500 stands for zero in the data rows.
Each pair is two rows. How far apart are they, by a hidden measure? 0 means very close, and 40 very far. Two or three weighted sums of its numbers give each row a place; it is the straight-line distance between the places.
"419 678 303 625 387 490 349 373 599 339 392 389 590 365 451 369 482 559"
"313 624 598 576 348 247 454 558 673 424 543 350 230 480 371 606 494 597" 11
"507 347 489 529 642 615 501 516 418 512 417 639 470 445 579 517 548 461"
"663 599 233 494 422 495 339 456 513 456 596 409 624 472 508 402 622 670" 18
"416 402 447 606 573 660 410 374 485 437 427 473 525 564 561 571 628 418"
"557 648 309 544 386 505 303 418 460 427 552 432 688 502 505 449 550 560" 26
"492 423 594 510 744 690 590 400 285 439 524 658 359 518 673 516 643 414"
"548 397 483 457 569 607 422 473 505 590 388 531 720 591 489 527 481 399" 10
"550 437 551 386 471 650 577 675 474 645 416 589 692 498 479 287 310 404"
"533 672 423 459 325 215 331 591 542 559 656 390 405 354 367 569 501 686" 20
"393 359 443 650 491 680 464 390 548 404 345 533 509 575 618 603 596 338"
"568 379 439 388 698 628 568 561 337 532 451 707 599 514 577 551 529 408" 24
"812 642 445 689 354 299 360 316 529 564 924 253 682 312 619 412 422 715"
"294 579 629 559 397 449 596 545 504 277 544 354 355 748 360 594 661 543" 25
"536 385 452 383 712 620 516 503 392 557 498 737 421 550 644 547 492 369"
"675 357 505 664 525 384 506 468 652 761 733 437 740 472 626 537 301 420" 4
"728 643 403 718 305 243 355 344 628 584 908 297 678 341 579 429 414 713"
"312 366 666 632 440 547 727 457 510 396 447 369 352 671 482 612 530 362" 25
"754 724 254 780 244 248 329 297 720 626 836 290 558 255 620 362 326 670"
"469 399 616 566 663 689 563 413 368 444 442 562 305 578 671 572 572 473" 32
"443 485 600 506 510 376 482 605 630 776 534 557 483 565 460 715 359 398"
"562 472 618 275 611 682 631 658 399 553 479 663 543 406 548 322 450 507" 20
"521 459 592 293 582 658 623 639 395 642 449 730 494 415 548 287 535 409"
"480 517 655 375 426 412 520 774 583 794 563 636 460 402 377 418 335 477" 5
"581 610 472 443 307 393 528 603 425 410 554 259 504 580 333 456 476 648"
"317 533 573 594 498 400 435 452 690 613 460 435 315 452 521 703 486 403" 15
"501 393 546 391 715 593 551 504 360 622 399 609 491 557 577 583 487 463"
"728 612 286 516 403 503 313 412 486 404 487 313 674 503 525 483 469 621" 23
"297 667 612 566 452 344 537 551 498 396 627 482 338 582 513 665 592 589"
"394 338 633 478 576 467 637 611 563 424 386 486 508 678 305 534 390 324" 28
"691 678 412 330 547 486 434 424 322 441 554 458 497 410 539 437 555 676"
"338 584 593 394 600 572 566 481 284 367 510 554 267 473 640 595 785 606" 11
"432 289 537 423 542 572 704 576 629 491 432 482 521 778 431 563 483 397"
"609 750 443 519 317 271 331 534 664 536 650 434 467 399 339 513 391 652" 20
"509 443 509 483 661 670 629 372 346 483 519 546 303 478 664 579 678 380"
"660 645 394 386 586 503 421 432 314 444 551 535 499 472 581 468 637 696" 14
"466 531 535 357 653 546 532 438 284 378 548 561 358 612 676 523 721 572"
"475 317 632 508 581 538 598 589 504 512 460 527 544 820 405 612 587 352" 17
"549 611 380 330 497 515 434 396 335 418 588 560 502 409 553 512 695 694"
"409 406 393 600 567 651 462 365 497 509 476 476 490 555 612 536 614 373" 22
"480 470 540 429 444 603 562 682 501 572 321 591 727 460 409 264 438 442"
"530 403 489 393 679 583 538 462 413 536 365 712 460 573 569 509 580 406" 6
"679 583 401 459 542 574 410 489 299 476 729 530 444 373 554 496 642 681"
"276 563 574 546 415 474 711 593 422 303 539 455 354 644 448 617 666 563" 34
"608 419 467 716 470 416 516 370 743 639 704 506 623 315 628 504 276 412"
"699 643 391 367 502 460 435 529 360 469 548 485 416 418 587 423 611 733" 19
"460 396 588 466 747 675 613 375 361 449 464 612 386 534 715 630 672 426"
"539 663 468 430 389 357 418 592 491 612 761 515 420 545 405 520 494 677" 20
"473 408 534 458 634 705 558 396 363 493 456 629 387 519 721 540 618 446"
"519 338 430 404 593 599 385 558 570 516 360 558 687 587 492 517 467 376" 15
"620 757 436 389 350 221 365 583 589 609 651 393 415 434 417 544 468 715"
"476 597 527 757 384 257 545 374 584 514 821 332 549 405 663 499 461 606" 11
"492 387 533 444 682 602 581 514 313 528 394 603 512 548 562 567 507 371"
"536 321 496 392 711 580 543 556 358 607 454 687 530 557 518 530 577 398" 17
"655 664 340 292 543 515 416 439 346 501 678 518 433 470 613 436 659 661"
"246 436 623 497 413 438 747 592 415 343 570 395 325 758 502 576 661 558" 16
"406 411 590 548 431 503 647 500 579 503 402 448 520 599 349 543 409 319"
"505 639 410 472 360 360 574 563 544 346 572 363 468 517 293 442 422 675" 18
"514 357 509 490 689 600 589 426 377 458 440 610 328 521 639 657 640 416"
"438 334 605 491 537 540 606 609 562 534 498 466 528 732 396 551 507 357" 6
"450 270 569 519 541 514 683 574 607 489 427 476 486 671 395 518 396 401"
"547 744 478 525 253 261 258 527 739 472 508 396 405 321 323 583 382 700" 12
"305 464 569 690 396 404 476 492 660 533 433 462 314 478 446 667 485 402"
"412 408 354 702 526 536 403 398 691 503 281 591 680 459 460 483 387 341" 16
"606 621 243 511 329 437 271 362 529 410 447 410 662 423 459 436 511 650"
"310 407 625 620 492 545 720 556 539 379 418 333 384 629 502 644 546 408" 24
"379 484 572 594 440 312 470 553 759 625 427 533 432 413 339 562 323 402"
"598 635 264 556 358 464 295 354 573 420 507 364 600 379 425 438 502 634" 10
"478 436 575 418 624 649 568 352 344 478 501 601 336 542 698 625 689 488"
"433 298 531 505 544 507 687 570 577 504 448 446 580 712 456 603 383 355" 19
"747 665 314 696 340 290 351 253 637 601 792 333 720 225 601 400 300 677"
"529 421 688 311 647 646 665 634 301 534 434 654 392 382 585 350 464 486" 18
"493 471 519 418 463 588 428 663 486 634 404 541 646 487 467 330 334 462"
"496 643 499 474 321 350 540 495 509 427 599 356 519 673 359 493 429 672" 24
"366 372 570 591 478 565 661 481 550 425 425 459 381 590 380 630 517 355"
"375 412 751 438 406 552 738 804 521 533 364 467 445 510 196 291 279 424" 12
"571 722 258 673 339 435 271 342 640 375 406 300 571 292 440 365 443 611"
"413 411 424 718 549 619 511 245 560 377 400 440 419 512 532 560 557 400" 9
"515 669 544 414 334 382 620 521 502 404 550 353 448 602 297 502 489 617"
"304 413 742 511 418 475 710 696 638 490 383 463 364 490 303 299 340 415" 29
"487 638 510 485 334 383 549 533 541 293 573 340 408 541 286 416 505 636"
"412 574 521 415 567 560 517 439 239 293 572 608 304 508 624 551 695 546" 9
"351 509 687 407 408 445 595 786 543 706 477 618 507 414 386 405 306 424"
"711 647 401 340 527 533 376 438 376 457 612 504 466 438 602 456 619 697" 10
"519 356 557 464 637 634 592 416 427 465 574 570 343 558 711 562 734 398"
"519 329 544 533 539 517 657 611 509 562 438 525 569 762 410 540 448 291" 29
"469 391 345 599 566 590 381 374 617 549 286 518 637 448 463 453 407 379"
"703 650 405 357 512 515 451 450 368 392 582 519 516 381 572 477 600 696" 23
"383 513 611 583 418 437 599 461 586 639 554 454 320 473 571 693 543 426"
"424 466 541 371 470 652 575 652 482 550 385 609 673 439 445 262 414 435" 16
"673 638 354 317 558 469 359 496 449 355 632 431 425 421 558 487 613 699"
"220 616 611 586 389 346 552 523 409 548 590 489 345 581 432 661 661 593" 27
"443 450 547 482 519 300 472 596 617 686 479 522 497 532 476 630 426 441"
"623 469 569 660 435 381 542 515 676 804 646 558 659 176 529 248 175 447" 31
"713 647 398 279 485 560 434 460 369 439 592 441 445 421 556 484 621 701"
"436 396 449 614 589 675 394 335 514 399 490 491 577 605 629 632 634 428" 18
"570 374 448 400 668 581 444 564 404 520 435 711 554 514 551 611 640 423"
"582 356 421 304 752 601 510 451 400 564 431 664 473 550 551 513 613 444" 25
"548 397 450 422 730 584 524 457 318 542 375 718 505 563 592 583 524 420"
"451 489 552 474 498 300 523 591 510 792 564 595 483 630 450 614 414 448" 16
"408 422 668 421 371 550 681 794 466 655 435 466 526 447 305 350 352 428"
"638 627 462 361 538 517 401 453 380 430 588 492 479 468 569 405 570 657" 10
"408 360 454 677 615 608 478 357 510 532 479 498 564 587 640 607 673 409"
"561 679 414 496 378 276 339 630 536 577 653 413 455 496 440 584 501 672" 16
"541 433 495 502 720 618 624 396 329 494 453 520 377 503 652 562 721 433"
"534 343 404 483 553 620 322 540 516 484 373 524 720 571 549 547 529 359" 25
"520 288 478 479 587 616 468 471 489 578 385 517 725 560 485 587 430 368"
"575 723 460 446 323 280 344 566 580 605 644 412 483 481 369 555 422 654" 29
"422 478 555 449 451 591 520 565 545 518 408 531 602 375 521 310 405 416"
"424 413 726 410 433 542 688 820 509 539 395 456 507 536 285 290 376 394" 11
"381 403 541 590 531 469 709 566 647 428 404 484 451 599 335 582 372 420"
"540 616 522 515 267 320 563 538 527 361 475 280 508 520 240 425 405 634" 13
"315 578 350 655 439 456 364 359 533 242 374 438 417 407 461 484 597 540"
"409 414 664 535 426 460 712 705 519 414 381 368 457 712 262 574 417 389" 28
"358 476 699 519 297 497 716 724 598 608 335 531 507 451 263 310 244 406"
"568 371 551 473 666 610 567 402 390 562 434 673 520 508 559 533 500 466" 15
"540 400 505 379 754 614 547 524 453 557 446 671 539 529 532 577 563 430"
"647 417 533 690 545 328 483 437 621 692 673 445 751 543 677 571 367 421" 22
"707 631 363 358 560 494 497 480 330 433 631 436 528 539 558 456 691 701"
"269 551 491 549 474 528 432 453 409 337 499 420 489 610 553 524 773 656" 21
"436 427 584 304 548 674 614 670 320 634 363 764 537 406 591 344 507 415"
"609 668 400 453 369 305 311 621 543 669 639 414 524 474 464 535 536 660" 17
"453 403 529 489 459 681 502 631 505 622 337 505 628 362 491 317 420 401"
"466 457 593 582 510 379 529 612 612 689 440 562 473 458 359 667 357 404" 26
"548 651 247 518 358 481 263 404 546 447 546 331 596 400 415 448 524 630"
"458 476 616 519 699 734 550 385 352 414 493 572 400 522 692 618 641 470" 18
"524 309 391 487 570 576 414 478 448 508 404 572 738 557 511 485 482 392"
"704 663 417 291 574 467 420 457 378 397 560 520 488 416 576 469 625 727" 19
"302 560 434 508 493 574 528 491 415 369 527 529 460 607 643 580 660 573"
"522 489 621 455 457 601 527 637 542 627 313 626 775 528 492 261 351 440" 17
"651 679 392 373 463 577 416 436 295 491 590 485 518 390 614 403 540 681"
"380 568 439 573 450 567 483 455 383 357 522 479 431 568 592 517 763 616" 18
"377 400 722 419 451 546 718 792 511 609 376 556 519 555 359 329 392 408"
"674 598 429 365 482 473 358 470 366 461 653 518 494 473 429 468 588 713" 22
"300 515 699 557 422 419 667 546 445 296 581 375 300 777 455 613 687 567"
"411 629 457 558 347 268 364 515 616 485 550 422 393 445 368 552 457 589" 19
"399 501 695 444 366 352 572 748 629 756 434 565 405 360 401 409 280 468"
"583 411 514 417 702 618 446 545 377 524 443 657 538 524 519 545 533 382" 22
"470 478 568 412 483 587 524 660 450 614 350 610 714 441 408 290 383 428"
"573 488 595 320 605 627 638 704 352 652 499 781 504 347 513 400 496 488" 17
"457 494 616 466 506 384 502 613 595 649 533 550 520 548 446 703 457 393"
"675 468 489 661 564 391 494 344 671 703 637 461 727 378 643 489 313 369" 15
"726 650 428 373 551 453 424 406 336 503 576 492 517 439 581 381 692 665"
"357 585 521 377 616 544 552 484 314 361 514 525 321 542 618 598 802 517" 17
"404 428 662 514 484 359 527 559 576 722 583 526 490 598 465 684 435 432"
"562 410 506 371 730 651 549 585 348 541 421 657 598 512 603 501 520 426" 6
"652 637 295 443 377 475 305 398 465 441 559 372 681 485 483 409 602 624"
"249 614 615 537 397 322 470 595 504 465 578 431 293 566 420 663 706 586" 11
"510 383 413 563 576 608 466 470 540 518 402 581 607 451 528 464 418 370"
"516 415 469 367 686 582 518 502 359 457 365 701 513 523 550 522 481 360" 8
"504 471 480 864 482 370 562 262 744 639 687 287 465 337 617 506 381 468"
"462 401 360 576 558 518 418 472 608 485 367 529 668 534 447 451 388 348" 14
"569 624 492 527 358 338 514 586 483 396 531 312 494 567 300 495 436 645"
"477 571 526 884 375 293 408 347 648 507 696 304 369 285 639 512 377 578" 21
"392 384 663 539 503 393 656 648 582 411 375 435 452 678 231 542 327 416"
"585 609 416 540 299 364 455 496 507 374 493 251 458 541 320 409 424 699" 7
"362 483 404 772 436 586 396 263 678 261 333 440 419 411 517 535 431 372"
"542 685 253 461 409 439 337 398 587 401 456 442 615 395 479 423 479 665" 37
"265 375 694 608 556 518 700 527 608 416 417 334 366 693 417 639 502 444"
"495 395 367 568 488 545 364 408 681 456 245 588 600 425 430 415 329 422" 21
"572 593 550 391 368 376 615 598 553 357 538 253 412 571 254 388 425 652"
"382 422 338 767 531 637 518 251 666 404 298 459 399 408 497 545 505 383" 7
"406 352 687 462 531 385 662 710 553 565 355 471 508 675 304 511 376 425"
"590 413 502 417 713 579 455 466 384 484 471 711 453 529 600 558 527 436" 17
"501 326 503 446 709 624 514 461 439 550 379 702 573 526 630 581 528 405"
"463 306 611 433 578 538 557 573 540 477 429 478 584 727 406 530 468 353" 15
"469 448 532 591 442 319 477 559 688 640 419 548 461 496 372 565 306 367"
"422 494 553 496 452 647 478 671 625 482 315 596 614 353 448 288 407 465" 10
"377 341 677 538 539 455 631 679 526 419 353 401 420 678 328 613 387 351"
"641 642 266 605 377 489 244 330 577 363 394 391 530 296 401 419 453 572" 21
"312 416 624 592 524 531 782 553 460 403 403 259 268 620 404 642 483 360"
"455 367 324 662 455 579 366 383 735 518 240 577 660 401 364 430 393 346" 33
"584 655 266 590 348 476 283 404 490 379 433 357 610 433 484 356 522 620"
"358 396 651 604 484 539 611 505 596 357 401 356 308 782 416 650 520 409" 12
"393 466 560 590 453 310 410 555 712 653 478 606 386 406 337 628 290 337"
"457 515 530 522 442 682 506 613 595 525 289 614 595 375 369 227 312 427" 8
"847 767 310 715 319 237 313 339 700 588 826 278 520 210 586 398 319 633"
"416 407 345 601 478 581 491 374 621 429 355 465 487 468 584 535 605 476" 28
"605 677 368 526 370 422 348 382 475 416 485 387 649 417 487 392 528 617"
"375 500 572 619 458 461 525 484 548 671 554 449 415 550 464 754 524 427" 8
"333 426 712 391 433 487 769 844 502 568 484 517 501 602 270 361 360 434"
"543 664 464 441 324 283 534 490 627 364 497 246 460 568 266 447 435 596" 7
"439 425 523 540 607 668 524 367 383 375 455 540 262 516 671 625 607 464"
"589 339 543 329 721 622 562 511 369 522 517 671 562 559 531 561 551 415" 19
"493 444 458 392 505 672 525 632 527 659 491 563 631 417 506 334 512 504"
"640 475 598 636 418 504 604 593 622 843 731 443 747 359 618 243 245 459" 24
"410 324 576 528 526 544 701 591 552 521 471 449 549 801 441 545 427 370"
"582 360 502 360 689 586 518 463 446 533 384 691 514 494 568 596 510 351" 18
"687 674 351 343 513 458 361 517 359 531 612 527 431 459 541 474 623 637"
"369 480 713 564 534 485 541 586 609 622 631 470 338 595 558 658 545 411" 13
"441 374 425 499 577 625 417 455 546 564 342 537 704 583 501 508 396 416"
"519 415 426 533 561 612 415 470 579 506 388 578 753 552 454 495 414 377" 16
"588 612 495 422 382 387 462 559 472 337 573 266 457 577 329 425 486 625"
"468 481 537 541 634 722 639 358 375 501 490 546 356 514 722 627 743 419" 20
"511 688 494 431 323 274 362 544 604 652 619 410 439 449 426 590 499 731"
"428 537 610 481 579 483 509 458 310 282 505 528 323 503 691 547 700 607" 20
"585 275 525 425 685 650 549 453 431 565 388 589 517 585 635 617 586 391"
"601 382 470 365 637 568 553 511 424 556 369 693 542 542 602 555 501 386" 23
"696 625 410 377 601 527 378 445 352 501 576 505 522 417 566 514 582 720"
"285 492 619 472 571 444 640 591 418 283 581 321 347 749 490 555 708 554" 26
"494 374 435 563 505 546 396 439 596 467 359 550 629 424 484 490 406 363"
"471 476 602 496 517 368 402 604 675 670 492 586 487 544 393 672 354 375" 18
"659 609 329 352 454 533 423 478 329 432 534 521 478 409 601 488 597 674"
"397 347 614 595 525 586 652 516 511 466 541 431 409 708 540 639 593 345" 17
"499 433 551 344 638 601 662 640 346 560 368 723 468 340 567 354 490 503"
"497 335 558 539 506 549 655 557 517 501 440 541 510 754 468 537 451 381" 31
"650 411 453 740 460 377 504 331 734 713 645 446 756 475 578 515 241 367"
"639 665 300 563 431 500 298 381 564 420 520 389 562 426 523 458 540 652" 18
"462 572 508 764 434 257 489 336 592 495 805 380 420 398 597 540 532 606"
"406 562 726 466 439 396 566 852 595 749 520 562 406 365 344 384 296 480" 7
"430 358 650 528 587 396 727 652 565 475 338 423 478 605 246 593 370 423"
"623 706 212 660 310 456 193 311 682 325 429 398 519 261 468 383 401 591" 21
"312 508 682 608 503 340 501 456 673 506 498 470 241 467 516 668 473 369"
"433 524 598 521 489 397 404 551 713 677 407 578 540 498 363 599 327 496" 18
"653 607 418 342 521 521 405 443 397 397 567 483 441 387 564 493 625 698"
"496 462 625 264 590 645 645 643 323 572 474 685 451 383 632 343 546 432" 14
"702 665 410 490 417 521 336 501 438 401 574 404 688 475 547 408 535 604"
"425 321 493 626 521 667 490 382 507 442 472 475 573 528 613 602 654 360" 26
"685 646 349 349 515 484 415 419 385 405 549 507 471 415 585 467 604 630"
"436 402 529 400 701 648 597 389 354 378 530 561 366 588 629 570 687 484" 17
"451 354 396 468 557 634 498 448 587 536 365 627 690 579 527 479 484 416"
"689 632 423 340 517 503 359 412 313 431 582 486 516 426 527 503 576 706" 20
"460 356 467 607 563 661 474 373 520 450 468 523 510 591 647 622 647 376"
"519 413 477 336 788 626 524 460 388 567 373 711 572 538 514 560 477 449" 28
"728 693 500 320 485 535 390 431 350 408 590 484 473 416 550 508 670 703"
"489 413 538 488 735 717 593 387 328 410 450 619 341 506 675 573 659 488" 7
"658 676 392 304 557 402 451 443 345 428 566 552 453 517 605 528 681 643"
"336 531 633 474 414 475 642 569 445 348 546 335 322 717 409 600 617 522" 26
"364 561 656 517 394 413 495 784 678 754 473 600 433 324 359 432 262 398"
"537 429 633 322 555 666 603 684 350 614 435 696 543 456 581 319 474 450" 4
"468 360 463 409 680 640 591 467 417 499 488 711 436 530 649 604 586 466"
"705 600 446 380 538 512 370 440 308 371 572 585 479 454 620 420 653 627" 17
"364 425 430 567 581 695 532 388 479 475 491 456 542 633 594 576 640 432"
"617 652 256 409 387 509 350 517 498 453 600 378 706 494 544 466 565 684" 14
"565 407 550 793 456 450 544 309 645 703 782 377 533 397 717 644 468 441"
"680 669 349 555 370 398 299 431 478 354 579 423 623 462 536 434 582 662" 16
"384 537 518 409 527 539 540 446 307 324 548 583 310 455 673 595 706 621"
"476 366 501 448 746 647 539 507 412 476 494 642 505 603 630 536 598 396" 6
"440 357 601 445 518 556 686 531 509 544 414 498 535 722 424 607 500 389"
"672 672 248 534 358 459 215 366 549 383 579 448 649 397 449 379 514 588" 13
"348 548 653 629 464 385 512 435 588 602 492 429 279 470 534 696 536 402"
"549 371 540 355 642 652 555 533 365 586 404 671 570 452 576 531 488 414" 14
"468 357 405 501 545 570 416 464 545 573 375 562 746 580 572 513 488 390"
"452 401 531 482 518 550 641 658 579 503 441 523 533 714 329 559 460 417" 19
"653 643 409 363 476 539 391 500 303 420 603 446 423 320 628 436 597 701"
"479 386 512 518 716 679 558 384 374 417 513 537 394 476 679 547 653 419" 2
"563 390 504 391 676 632 574 527 368 608 444 683 477 606 514 526 521 382"
"776 634 402 637 349 246 404 344 562 717 951 353 715 373 586 461 447 689" 14
"568 558 598 750 435 355 520 426 604 558 804 312 480 490 627 596 518 614"
"486 582 571 471 370 444 576 577 553 338 616 377 397 639 373 532 582 586" 3
"398 546 619 537 374 393 543 843 794 709 362 577 378 242 344 390 276 413"
"414 420 440 669 536 558 355 482 602 434 319 622 658 447 413 465 430 408" 29
"700 655 430 410 537 454 426 421 411 461 608 528 517 501 556 481 635 701"
"378 325 627 564 501 564 673 442 450 465 478 454 353 722 477 579 632 366" 25
"629 666 407 403 533 476 487 456 340 494 601 500 495 424 618 488 626 745"
"476 525 542 494 559 524 529 451 219 337 530 523 358 588 604 661 683 610" 29
"545 288 489 365 774 655 521 513 413 508 512 626 492 603 595 544 565 406"
"593 614 511 411 397 442 593 546 499 376 658 385 553 662 397 485 549 610" 39
"468 465 672 336 604 696 648 594 375 601 491 624 402 368 590 329 533 446"
"493 383 777 358 447 562 737 789 496 565 470 549 567 574 312 305 368 448" 15
"598 772 413 517 377 265 288 530 680 486 593 436 383 338 418 464 460 640"
"522 468 583 813 441 426 572 257 738 584 794 379 494 343 655 560 378 433" 20
"524 635 524 500 349 373 560 561 507 369 542 337 435 573 379 516 451 659"
"542 461 504 870 459 377 500 187 795 625 658 353 453 267 629 565 271 364" 28
"598 422 517 740 510 310 480 458 697 663 663 470 698 367 543 475 213 437"
"500 406 443 587 580 561 401 476 561 484 331 552 648 466 454 468 367 413" 18
"447 491 654 430 328 369 541 815 635 744 452 631 421 327 269 435 344 501"
"575 679 417 522 298 238 337 536 657 605 599 349 391 385 349 480 442 701" 9
"506 386 541 489 624 710 650 430 323 487 496 586 314 489 697 676 694 428"
"531 385 503 386 658 600 504 549 378 555 412 703 529 585 547 530 496 429" 12
"461 405 414 460 587 598 456 497 514 528 385 593 674 602 497 481 455 360"
"527 308 565 446 579 483 623 624 499 482 411 495 617 790 357 545 387 348" 10
"442 441 482 474 489 567 513 555 607 545 285 621 649 348 428 222 307 413"
"469 407 417 584 581 578 469 395 573 511 419 583 593 604 502 453 520 392" 16
"522 409 528 363 695 630 554 536 424 556 461 664 554 579 544 584 530 449"
"609 624 297 460 431 409 362 446 492 446 578 386 631 464 530 521 499 661" 9
"461 422 600 502 688 614 571 423 274 429 471 560 304 542 689 671 682 423"
"523 350 408 431 590 571 445 491 535 612 444 592 733 576 520 506 473 396" 23
"438 362 552 548 537 500 658 560 554 549 498 489 561 757 388 563 425 350"
"437 474 491 645 499 344 426 526 676 657 458 597 469 413 325 619 296 391" 18
"518 635 549 478 360 410 518 517 525 359 583 308 426 563 296 528 519 622"
"357 536 485 705 412 390 430 406 711 537 472 474 188 409 447 607 415 431" 8
"545 389 523 391 721 596 558 511 389 574 381 624 506 612 579 547 526 391"
"549 372 492 393 666 531 547 520 318 536 391 679 544 570 596 626 500 424" 7
"473 438 561 397 462 607 533 597 540 620 436 606 764 438 515 228 393 480"
"529 607 513 437 338 414 508 471 473 378 687 303 573 596 423 487 453 619" 24
"315 566 454 599 413 499 322 398 509 230 338 486 372 504 476 544 694 577"
"457 442 632 291 585 665 618 673 397 611 377 761 528 364 557 305 418 457" 29
"481 456 577 264 625 656 585 662 351 662 503 698 421 401 527 325 509 448"
"659 552 378 298 550 486 438 469 370 438 612 561 421 451 632 492 644 657" 9
"420 427 369 600 533 647 472 289 502 409 427 535 571 584 670 595 617 408"
"591 606 515 498 295 370 488 547 481 393 560 298 479 634 345 426 546 645" 3
"496 387 555 500 674 663 582 390 379 485 389 627 377 534 703 607 630 455"
"403 531 751 348 470 330 614 807 667 761 541 655 476 415 387 378 330 515" 33
"597 371 512 403 664 608 519 503 430 558 419 670 522 518 497 518 495 439"
"551 642 398 429 407 448 538 593 541 487 674 344 573 675 380 430 439 670" 26
"391 487 659 427 413 565 808 688 569 503 439 479 401 514 319 318 344 391"
"360 447 643 505 368 538 691 780 513 527 401 540 448 437 238 325 242 490" 16
"399 641 587 576 357 359 531 561 472 325 451 270 389 547 304 512 487 586"
"388 436 344 718 540 592 352 272 680 464 279 557 493 365 480 429 458 409" 34
"416 474 489 537 444 632 523 625 540 562 320 638 582 353 440 230 337 415"
"636 622 392 387 514 538 445 470 412 426 594 489 423 447 537 487 639 643" 11
"440 401 556 434 626 605 602 330 320 476 508 574 412 569 700 553 689 456"
"592 618 323 448 444 474 270 452 443 406 603 398 674 548 508 374 493 644" 11
"428 402 584 481 681 624 556 372 320 462 490 581 373 531 771 547 711 395"
"766 680 416 646 334 305 409 358 614 640 904 314 738 428 598 472 394 660" 33
"544 335 546 448 678 653 604 390 276 401 519 584 336 523 726 612 707 403"
"719 682 433 346 546 476 366 471 355 363 553 514 483 494 606 472 683 682" 21
"265 611 653 572 416 358 466 576 439 558 572 513 317 573 500 610 622 574"
"326 362 665 422 428 580 752 801 508 581 426 440 539 528 328 313 313 479" 25
"741 608 352 378 526 489 385 518 384 437 533 465 497 419 569 417 547 723"
"333 583 624 427 607 563 521 509 297 284 540 564 293 541 596 587 726 616" 10
"525 542 381 489 424 490 407 416 439 402 510 427 624 521 503 451 566 631"
"412 332 561 517 560 586 721 542 501 529 504 440 406 672 389 617 538 342" 11
"490 344 523 377 691 571 550 488 413 520 436 763 551 435 562 575 523 394"
"551 384 523 394 697 628 543 580 405 540 452 717 504 511 528 522 525 389" 13
"627 331 581 685 474 378 517 360 716 664 753 461 652 499 650 555 369 449"
"481 505 579 397 477 652 568 623 523 680 478 685 600 379 510 315 362 452" 11
